In the rows, 128 means zero.
One turn sends every row of this set to another row. A few are shown first. Where does it send the rows asked after them?
k736: [144 124 140 147 123 104 102 117 120 126 130 111  92 120 106 142 137 125
 117 161  72  68 130]
k100: [151 118 136 118 112 112 133 122 162 120 141  40 132 138 123 127 138 123
 111 108 132 119 114]
k582: [140 149 114 105 108  98 155 123 168 109 144 133 138 152 112 160 136 155
 113 107 139 126 132]
k95: [147 116 151 140 118 104 105 118 115 129 150 106  89 128  86 154 141 123
 108 147  91  71 127]
k482: [142 121 133 144 119  97  93 100 116 126 128 112  98 109 109 149 136 117
 128 160  70  72 127]
k581: [142 130 117 123 118 113 100 115 155 141 147 170 133 109 154 152 114 111
 132  91 115  84 135]
k38: [130 136 130 127 122 149  68 118 156 101 138 124 132 134 141 146  88 114
 144 142 108  75 111]
k789: [147 150 120 138 142 115 129  93 148 144 175 131 141 144 101 179 152  93
 116 129 143 121  98]
k703: [160  94 143 128 122 133 166 135 161 128 126 113 104 118 122 153 110 100
 135 137 127 143 152]
k5: [152 127 105 122  96 121 121 122 174 113 130 113 140  94  80 148 123 119
 130  89 152 111 144]
k63: [129 129 140 131 115 145  70 126 157  98 129 124 136 123 139 130  94 114
 142 141 113  71 109]
k336: [173 143 125 135 123 119 114  82 134 171 159 119 160 117  93 172 142 106
 126 121 134  97 123]
k543: [189 121 111 127 104 118 133 138 135 125 114 119 164 137 129 112 131 149
 137 136 119 147 101]
k315: [173 131 105 134 100 108 124 125 150 132 105 127 161 122 144 116 124 145
 147 149 101 133  95]
k767: [137 125 136 125 106 144  65 110 146  93 134 128 151 126 126 128 100 119
 141 111 124  78 100]
k701: [121 124 126 113 125 122 130  79 144  88 161 140 128 121 141 127 137 110
 109 192 109 100 116]
k956: [134 116 113 112 132 131 141  80 146  84 164 163 123 132 127 124 135 120
 101 157 102 115 134]
k655: [113 138 108 128 144 130 151 114 123 123 174 128 135 142 125 138 117 120
  97 148 145  71 147]
k83: [169  91 135 133 119 139 166 136 150 122 129 110 107 122 115 147 109  96
 137 130 134 143 143]
k406: [144 110 114 134  92 104 156 143 132 143 129 129 139 137  63 156 138 119
 120 133 153 102 118]
k243: [140 116 134 124 114 107 132 125 158 123 127  39 141 141 120 127 137 129
 117 114 131 107 113]
k554: [158 169 117 143 145 133 121  83 131 129 151 129 149 128 110 178 121 114
 144 108 147 121 122]
k390: [132 128 135 135 109 100 128 123 165 116 135  35 125 119 127 126 134 121
 118 135 129 106 103]
k905: [123 120 125 117 128 127 134  77 148  85 147 142 123 121 144 114 136 111
 105 177  98 101 125]
k444: [145 145 117 148 126  91  97 127 118 120 150 128 114  86 100 132 168 110
 121 137 148  81 106]
k663: [152 103 130 143 123 140 172 135 160 127 128 107 107 121 123 149  89  98
 136 158 117 131 146]
k738: [182 125 108 132 112 122 126 139 147 119 111 126 166 127 126 106 133 145
 143 144 125 143 101]

k701 turns into k38
k100 turns into k83
And these:
k444 turns into k655
k63 turns into k736
k390 turns into k663
k703 turns into k738
k582 turns into k5
k789 turns into k554
k95 turns into k956

One turn sends every row of this set to another row. A few are shown first. Where does it send the rows asked after them?
k291: [123 153 138 120 106 177 114 119 128  97 184 136]
k874: [119  98 133 129 131 149  61 121 120 139 105 113]
k331: [125 125 131 103 107 159 117 127 139  87 188 133]
k257: [172 130 127 122 122 160  76 140 131 102 135 141]
k47: [ 79 114 136 115 103 158 113 111 136 113 146  86]
k82: [106 168 160 134  92 165 115 113 120 130 141 120]
k637: [ 74  95 135 112 117 150 101 109 127 125 159 106]
k367: [129 155 139 123 118 132 117 122  97 154 180 134]
k459: [ 88 153 134 107 120 155  97 150 141  96 172 116]
k373: [143 107 145 111 149 124  61 119  98 113 128 114]
k977: [170 122 128 108 124 120 116 152 113 141 159  98]
k486: [180 129 126 125 133 160  79 127 109 122 150 134]
k787: [146 141 159 121 144 160  80 152 110 100 164 140]
k280: [139 126 154 117 105 130 117 143 131 124 103  77]
k922: [ 86 121 119  99 124 118  82 118 130 109 135  89]
k172: [134  92 124 118 131 142  74 120 117 139 112  84]
k570: [ 94 162 161 134  98 141 117 113 117 133 127 114]
k613: [148 144 138 126 121 148 103 117  91 157 179 131]
k218: [165 104 122 105 117 127 108 136 110 146 151  84]
k819: [125 127 144 114  87 144 120 131 139 116 113  70]

k280 turns into k977
k874 turns into k257
And these:
k218 turns into k613
k373 turns into k787
k291 turns into k47

